In the rows, zero is written as 128.
Each path below is one point turned by a fixed rotation once a step. After each direction that follows a path, write how fast that rotation turns it, in degrees a step (0 if it stays still).
Each turn is a multiple of 5 degrees from 10 to 175, or 0.
Each row of a path follows its step; steps can be skipped.
Path 1:
step 2: [130 126 124 132 126 132 133 137 126 119 124 129 133 117 116 128 126 133
 122 136 132 137 130 135 123 120 127 132 134 128 143 117 133 131 121 125
 119 115 131 130 128 131 130 141 134 133 126 123 122 130 121 125 108 130
 128 131 122 131 140 137 124 138 128]
step 6: [131 139 129 130 142 123 134 121 127 129 128 122 123 122 126 129 125 128
 124 139 123 125 127 133 123 111 131 120 128 107 126 135 119 129 127 124
 118 123 124 129 132 127 142 126 142 136 132 133 134 125 126 130 126 136
 137 130 126 130 118 125 118 131 123]
step 9: [134 129 129 127 136 134 134 148 134 129 132 127 125 127 130 129 128 125
 126 125 131 125 127 127 127 120 136 120 129 118 126 120 120 125 132 120
 126 113 118 125 127 124 134 129 141 130 127 126 144 137 119 133 125 135
 130 130 119 133 139 121 130 123 112]
step 15: [134 138 119 133 143 133 146 129 135 122 128 129 134 123 122 128 128 124
 125 123 136 132 138 127 130 109 123 125 123 128 137 131 119 127 130 125
 119 116 122 125 132 129 128 123 132 126 132 128 134 133 129 132 127 136
 139 128 132 124 130 120 126 113 118]
step 16: [125 140 121 134 140 141 124 139 145 134 125 122 126 130 128 133 125 128
 135 131 132 126 133 127 127 124 129 135 132 120 132 118 127 132 116 127
 127 130 123 135 119 130 136 130 128 133 137 135 136 123 132 134 129 141
 127 122 129 131 131 137 136 141 139]
step 18: [131 135 113 136 129 141 128 145 129 118 133 130 119 116 128 134 128 128
 124 128 128 130 133 131 130 130 142 116 116 127 129 125 119 124 124 127
 122 126 121 127 127 128 129 134 137 131 129 125 135 144 135 136 126 125
 140 119 130 121 124 124 135 128 128]
step 21: [130 132 121 134 138 140 145 132 127 124 119 131 127 119 127 123 125 128
 120 127 144 126 138 136 129 125 121 125 130 115 130 119 116 125 122 131
 125 128 113 119 137 126 126 134 124 123 120 121 124 126 130 128 129 125
 133 123 133 118 121 122 124 126 126]
step 22: [126 134 115 130 130 137 127 132 132 131 131 127 133 135 126 138 120 132
 136 137 128 131 131 126 120 113 115 140 130 129 130 121 123 127 116 125
 124 130 130 126 134 130 134 144 133 140 131 131 127 133 124 127 126 142
 121 119 134 126 143 127 129 133 124]
step 23: [128 128 123 125 131 133 123 125 132 126 123 139 119 123 128 128 114 119
 134 138 130 121 138 129 131 111 122 134 131 112 116 125 142 124 122 120
 124 118 118 131 128 126 130 128 121 121 127 127 139 129 126 133 121 121
 134 123 125 131 121 131 124 122 132]
step 24: [122 134 121 126 132 138 142 142 121 124 133 135 127 122 137 131 128 120
 125 132 137 140 145 130 124 122 137 133 129 134 130 129 120 121 121 123
 125 133 131 131 128 135 130 130 124 129 125 115 135 135 133 143 130 136
 130 123 138 122 129 124 128 119 126]
Speeds:
[130 129 126 128 129 128 127 128 127 127 130 128 129 130 128 125 130 128
 127 129 130 127 128 128 129 129 130 129 128 127 128 128 125 126 128 128
 125 129 129 128 128 131 129 131 127 124 130 133 129 129 129 128 132 129
 127 130 129 128 130 125 128 130 127] : 120
[129 127 128 128 128 128 127 127 128 126 130 128 126 128 131 130 128 126
 127 124 127 126 128 129 128 128 130 129 125 127 131 125 129 130 127 128
 130 129 125 130 126 131 126 130 131 127 126 129 131 127 128 125 128 128
 129 126 127 130 131 129 125 129 128] : 160
[129 129 129 127 128 126 131 125 126 127 130 130 127 128 127 131 128 129
 127 126 126 129 127 130 128 127 127 131 128 130 128 132 127 129 128 130
 124 129 130 128 128 131 131 128 127 130 128 125 128 126 129 127 128 131
 128 126 128 129 129 125 127 126 127] : 160
[128 129 130 130 128 126 127 126 127 127 130 129 129 129 130 129 128 128
 127 129 127 130 128 126 129 130 131 124 128 128 128 128 128 128 127 129
 128 129 130 128 132 126 130 128 132 128 127 129 127 127 134 128 127 126
 129 128 130 128 126 127 124 129 129] : 55
[128 128 128 128 128 129 126 126 128 126 126 129 130 127 126 125 130 125
 127 130 131 127 125 129 130 128 128 130 126 127 128 130 127 128 125 128
 127 126 124 129 128 129 128 125 129 129 127 126 127 124 127 127 125 127
 128 131 129 129 127 128 125 128 128] : 170
[131 130 128 127 126 128 127 127 129 127 128 127 130 127 126 131 125 127
 129 130 129 127 127 128 132 128 127 128 132 128 128 130 129 127 127 128
 128 129 132 130 129 127 124 130 128 130 127 129 128 126 128 129 129 127
 126 128 125 130 132 130 127 130 130] : 125
[127 131 127 129 125 129 125 128 130 129 128 129 129 128 130 127 129 128
 129 129 128 128 126 128 129 126 130 128 127 132 127 128 125 129 128 130
 130 133 126 130 125 125 132 130 128 131 128 128 128 129 128 129 129 127
 127 126 127 128 129 128 129 126 128] : 170
